One turn sends every row of this set to another row. A few are shown first. Where does it send the rows asked after them?
kodig: [-23 -13  -2 -17 -10   8   7  -2 -16  26   9   3  17  -3  14   8  15 -14
  31  12 -18  -9 -30  -8   5  10 -29  22  -8  14  13 -10  -4  -5]
nilub: [-13  -5 -30  -4 -13   4  -8   1  24  23   4  -3  20  10  12  -1  12   0
  16 -22  -8   2 -21 -37   9   1 -12  -8   5  -9 -19 -20 -24   5]
turus: [-11  -1 -47 -20  -8  22  21  14  16  27  27  -3  20  12  42  -3  11   5
   4   3  -1   1  -9 -26   7  19 -13   1   3   4  -3 -10  -7  -2]
rul: [ -4 -27  -4 -13   1 -15  22  17   1 -18  -5 -12  17   2  14   0   9   1
  26  11 -19  11  -6   4   6  12   2  15   0   5  23   1   0  19]
Nik: [-10   6 -33  -1  12   0   8  11   4  22  27   6  15 -12  24  -2  11   3
  -1 -22 -19   8   0 -32   3   1 -24   0  13   5 -13  -8 -18  -2]
mego: [ 10   0 -25   9  -8 -14  -6 -22   0   7  32 -18  25  14   6  -4  -1  -3
  15  -9 -11  10 -40  -9   1  27  -3 -10   2   0   8  -8  -3 -10]
Lak: [-13 -12 -30   1  -8   7  -5   0  21  21   7  -3  23  10   3   4  15  -2
  13 -22  -7   4 -14 -42   9   7 -12 -12   1 -11 -14 -20 -27   8]
koli: [-18  -6 -20   1  18  10  22 -11 -10  19  14 -15  15  24  20  -3  25  -3
  17  -7 -21  17 -17 -18 -22  23  12  -1  13  17  20 -12  -6   6]
Kekaz: [ -1  -5 -26  20   5  -4   9  -8  16   7  25 -24  22   3   3 -13  -6 -17
  21 -12 -19   8 -15 -14  -2  20 -11 -12  15  -8  13  -7   6 -25]
Pego: [-11 -12 -36 -21   9  10  10   7  28   5  30 -25  19  21   6  16   1   0
   9 -23 -26  12 -17 -24  19  13 -15 -12 -10  10 -15  -1 -23   7]
mib: [ -5  -5 -17  -1   0   0  14 -21  -7   7  33 -16  13  16  19   7  10   0
   6  -6 -19  15 -43  -4 -15  27  -1  -4   4  13  14 -12  -8  18]
tulit: [ 17 -26  16 -20   8   4   9  21   6  -1  27 -19  20 -14  14  -1  13  -6
  31   1  -8   6 -19   1  21  -6  -1  -1  15  -9   6   9  12   4]
tik: [  3 -20  15  -6  10   7  13  23   0 -10  15 -11  22  -3   7   4  32  -1
  35   2 -11  13  -4   0   8   1   7  19  20  -8   2  14   0  12]
vud: [-39 -23   7 -16   4  13  11   4  15   9  37   1  29   8  19 -10  21  -2
  22 -37  -5  -7  -3 -18  16  16  -6 -12  -2 -16  18  -9 -17   8]
metev: [  1 -22  21 -25  -2   8  12  21   8   2  19 -10  22  -3  11  11  26   3
  26  21  -6  20 -23   0   5   5  -1  12  13  -5   9  12  -4  11]
dufop: [  0 -27 -10 -11  -4  17   3  -3  -7  23  11 -19  13  16   1   9   2  -1
  35  -6 -14 -24  -9   4  28  14 -19  -4  -5   7   6   2  18 -13]
ferab: [ 12 -15   5 -10  12   0  15  22 -13  -4 -14 -12  16  -4  12  -9  11  -1
  25  -4  -9   7  -1   5  14  12  18   4  -5   2  19  -4  -4  -5]
nere: [-11   4 -47 -20  -4  23  19  15  23  21  22  -8  15  20  42  -4  10   9
   3   0  -5  -2  -8 -26   7  19  -9   3   3   3  -3  -2   0  -3]
pelon: [-10  12 -32   0  13   5   8  11  10  19  24   7   8 -13  29  -2   7  -2
  -4 -21 -18   2  -4 -31   7   1 -19   3  12   5 -13  -6 -12  -4]
Ronem: [  1 -16   5 -11 -21 -12  -2  15   1  -4  -4  -2  16  -5   8   3  17  -3
  28  18 -14  15 -13   9   1  16  12  -1  -3  16   9   0  -8   6]
tedul: [-21 -13  -7 -21   0   6  12   8 -18  14   3  -9  25  19  -4  -4  23   8
  37   1 -30   1  -7   1   0   9 -34  18   2   7   1  -3 -11  -8]
Por: [-12 -20   3   1  11  18  10  -4 -13   1   5  -7  17  19 -17  -4   5   4
  29   2 -21 -12   4 -13  26  20 -27  11  -3   4   0  -7   0  -5]
fabo: [-18  -6 -23   6  18  16  19  -3   9  15  15 -15  15  14   3 -22  12 -14
  15   5 -21  17  -3 -22 -12  21   0 -17  16  -4  21 -12   1 -18]
dofiv: [-14  -8 -29 -20   9   6   5   7  28   1  29 -22  18  20   9  11   2   4
   8 -22 -29  14 -23 -28  20  11 -16  -9  -6  13 -18  -2 -24   8]
dop: [-35 -10  -4 -19 -15   3   9  -3  21  12  52  11  34   3  34   0  17   2
  24 -25   5  -4  -8   2  10  20  -6   3   7  -1   5   1 -13  -2]
tikiz: [-21  -8   6 -18  -8  16   3  -3  28   4  54  12  40   0  19  -7  10 -10
  19 -23  -1 -11  -2 -13  13  27  -2  -1  -5   0   5   3  -8  -7]
vaza: [ 13 -22  12 -17   1 -19   9   6  10   4   1  -7  26 -17  14   6  -7  -3
  30   6 -11  10 -14  -2   7   9   7   4   8  27  11  -1   3  -5]
vuvu: [  9 -26  12 -13   9  11  10  17   2  -1  11 -11  23   0   6  -9  22   1
  32  13   6   8 -10  -5  24   1  11   6  12 -22   6   7   6   5]
mekog: [ -9   5 -25   7  -2  31   4  12  15   2  25 -12  13  18  29  12  14 -12
  15 -21 -16  -4 -13 -37  14  27   7   2  -8  23 -15  -6 -14   6]
tek: [-22 -14   3 -27   7  13   7   6  26   8  46  -3  40  12  16 -10  14  -4
  26 -41 -13  -9   2 -14  11  18   1 -11  -5  -5  13   5 -10 -10]
ninif: [  1 -13 -12 -27   1   0  -5  -6 -17  21  28   0  20   7   9  -2   7  -8
  23   9 -27 -20 -19  -9  16   7 -17  11 -15  22   8  10  19  -5]
bifo: [-39 -12  -2 -16   1  -4   6  -1   4   5  48  17  29   9  24 -13  28   8
  18 -30  -8   1   0  -9  14  13  -4  -2   2  -6   6   2 -20   9]
neted: [ -3   3 -33   4   0  31   7  11   8   5  33  -9  20  13  28  11  13 -17
  13 -19 -14  -4  -8 -35  15  28   7   4 -12  22 -12  -6 -11   5]
non: [ 17 -21  23 -19  -3   2  -3  15   0   3  22  -8  32  -9  15   2  23  -5
  36   9  -2   6 -27 -16   8  -1  10  11  10   1   5  10   4   7]
fatuk: [ 21 -25   5 -25  -5   1  14  13   8  -2  -5  -9  23  -8   8 -21  -4  -4
  22   4 -15   0  -7   1   1   8   3  -7   0   3  13 -12  12   5]

turus goes to Nik
dofiv goes to mekog
Now find these:
non goes to metev
kodig goes to tedul
mib goes to koli
vud goes to tek
vaza goes to Ronem

